Each named turn below is shown by a few rows before and after it. Which turns, in which order, take the first row of each later pair to the second? The first pair is answered.
togod:
[ 16  10  -9  -5   6  -7   9   8 -14  -9   0  -8   3   5   7 -18 -15 -23] -> [ 14   5 -11  -2   8  -5  -7   4 -13  17   5   8  -6   7  11  -2 -23 -20]
[ -3  16  -9 -10   7  -7  20 -24  25 -21  -4 -18  21  -7   2 -15  22 -20] -> [  8  14 -16  10  11 -11   1 -33  27  28   2  -5 -15 -19  -3   4  -1 -21]
[ 9  0  4 -4 -4 -4 -7  0 11  5 -4  8  6  6  4 -2  2 -2] -> [ 9  1  4 -3 -4 -5 -3  0 11  0 -5  4  9  5  4 -5  2 -2]
Tedi:
[  4   2  -4  -9 -10  15 -17  11   3 -12  -2  -7   8  13  17 -17   4  15] -> [  1   0  -5  -3  -4   9 -25   7  14  -2   3  -2   8  10  16  -5   6  27]
[ -3   7   6  -4  -4   5  21   2 -12 -12  -9 -18   8 -13  -1 -18  -5 -18] -> [  9   7   4  -8  10 -11   2 -12  24  12  -5   0  18 -13 -10  -2  10  -5]
[-23 -11  -1  22   2   3   4  14   4  -5  10   1  -2 -10   6  18   2  27] -> [  0   8   0  -2 -12   9  17  16  -9 -30  -3 -17   5   1   7 -19  -2  -6]
vevem:
[-12  -8 -10  12 -23  11  -1   6  16 -22   5 -32   5  -6   1 -27   2  18] -> [-12  -7 -14  15 -24  17  -8   6  16 -18   5 -29   0  -6   4 -25  -5  18]
[-16  -4   6   7   3  -1   2   4 -14   7   4   2  -4  -6   1  16  -2   0] -> [ -4   7   4  -8  -1   5  -9   5 -16  10  -2   3  -4   6   6   2  -6 -14]
[-11   2 -14  -9  16  -4  -1  12  -9   4   0  14  12  11   6   2  21  -3] -> [-15  -2 -15   1  15  -4  -1  13  -8   9   5  15   9   9   6  11  19   4]
[ -5  -7   3  16 -11  12  18  10 -32  -7  -9  -6 -15  -2   7 -20 -18 -24] -> [ -8  -4  12  11  -5   5  29   6 -26 -15 -10 -10  -3  -1   4 -22  -5 -25]
Nife:
[ 21  18   9 -20   0  -8  19  -5  -4 -12 -10 -11   9   3  -4 -25   3 -32] -> [ 20   9 -10  23 -13  -7  20  -1   4  -7   1 -29 -24 -12 -17 -18 -20  -6]
[  3   1  16   8  12 -14   8  -6  -4  22  14  -3 -19 -17  -4  10  -4 -16] -> [  1   1   9   7   6  -9  -9  -4   7  32  19   8 -20 -13  -1  17  -7  -5]
[ -1  10   4 -24  -3   7 -13   1   2   6 -10  25   2  12   9  -7  -1 -22] -> [  1  10   8  -8   1  -1  18   0 -11  -6 -12   1  -9  -4  -4 -13  -5 -32]
Lub:
[ -4   1  -4  18 -16  14   6   9 -31  -2  -6 -12 -33 -13   1 -17 -32  -8] -> [-20  -8 -12  19 -23  19 -19  15 -17   5   1   2 -23  -3  12   3 -25  26]
[ 5 -2  2  0  1 -5  2  0 -3  4 -6  0 -1 -4 -6 -1  5  4] -> [ 4 -4  1  1  1 -4  1  2 -1  4 -3  3  1 -3 -6  2  6  8]
[-14 -14 -10  27   1  -5   2  -1  11   4   9  -6 -10 -18  -5  19  -4  30] -> [-10  -7  -5  15  -4  -2  28   4   0 -29   1 -22   7 -16  -6   2   7  15]
[-29 -13  -3  14 -19  22  14  20 -20  -7 -10   1   7  14  22 -11 -14  19] -> [ -6  -6   3  19 -10  12  27   8 -29  15 -17  -6 -16  -2  10 -15 -28 -15]
Pairs:
Between the rows of a pair lie two turns.
[  3   7  -4 -19  -9   5 -25   3   3   6   0  11  12  10   8 -10  -2 -10] -> [  9   7  -4 -18  -7   4 -26   0   1  13  -1  11   5   4   4 -13  -9 -15]	Lub, Lub
[ 18  17   6 -16   1  -5  31  -4   2 -42 -14 -28  13   0  -5 -32  13 -26] -> [-20  -1  -9 -13  -8   4 -12  12  24 -38   4  -2  39  17  15   2  27  35]	Lub, Lub
[  4   3   5 -23   7   6  -6  -5   3  -9 -13   9  14   7  -4  -6  16   0] -> [ -3  -2   4  -3   6   3  13  -3   7 -21  -8  -8   8  -6 -12  -4  17   9]	Tedi, togod
[  7   5  10  -7   5   8   5   1 -22  -6  -6  -8 -10   9  -1 -24 -17 -34] -> [  0   0   6 -19  12  -2 -17  -5  26  -8   5  13  29  14   0  -2  17   5]	Tedi, Lub
[  4   1   1 -24   9  -4  -4   3   4  -2   1  -4  22   9  -3  -8  10   2] -> [-12  -9   3  -8  16  -7   0   4  -1   4   6   0  18  -1  -4  10  10  14]	vevem, Nife
[-12  -6   1  16 -10   0  18   8 -14  -2   5  -3  -9  -9   1   7  -9   6] -> [ 11   3  -5   2  -6  -5 -10  -7  14  24   3  11 -10   0  -5   6  -6   6]	Tedi, Lub
[-12  -9  -9  16  -8  11 -12  11 -17  -4   1  -8 -24 -13   7  -9 -17  -3] -> [ 14  11 -12 -13  -7   4 -19  -1  10 -15  -3  -7   0   1   3 -32   2 -16]	Lub, Tedi
[-12   1   2 -10  -7   8  -5  11  -5  -4   3   9   1   9  13   5  -5   4] -> [ -6   1   2  -5  -2   5 -10   5  -6  13   2  14 -10   3   9  10 -11  -1]	Lub, Lub
[ -9  -1  -6 -12   6   8 -17   5  -2 -23  -1   3  24   9   0 -11   6  21] -> [  5   3   3  -3  14  -1  12  -7 -19 -14  -9 -17   0 -10 -15 -24  -8 -10]	vevem, Lub
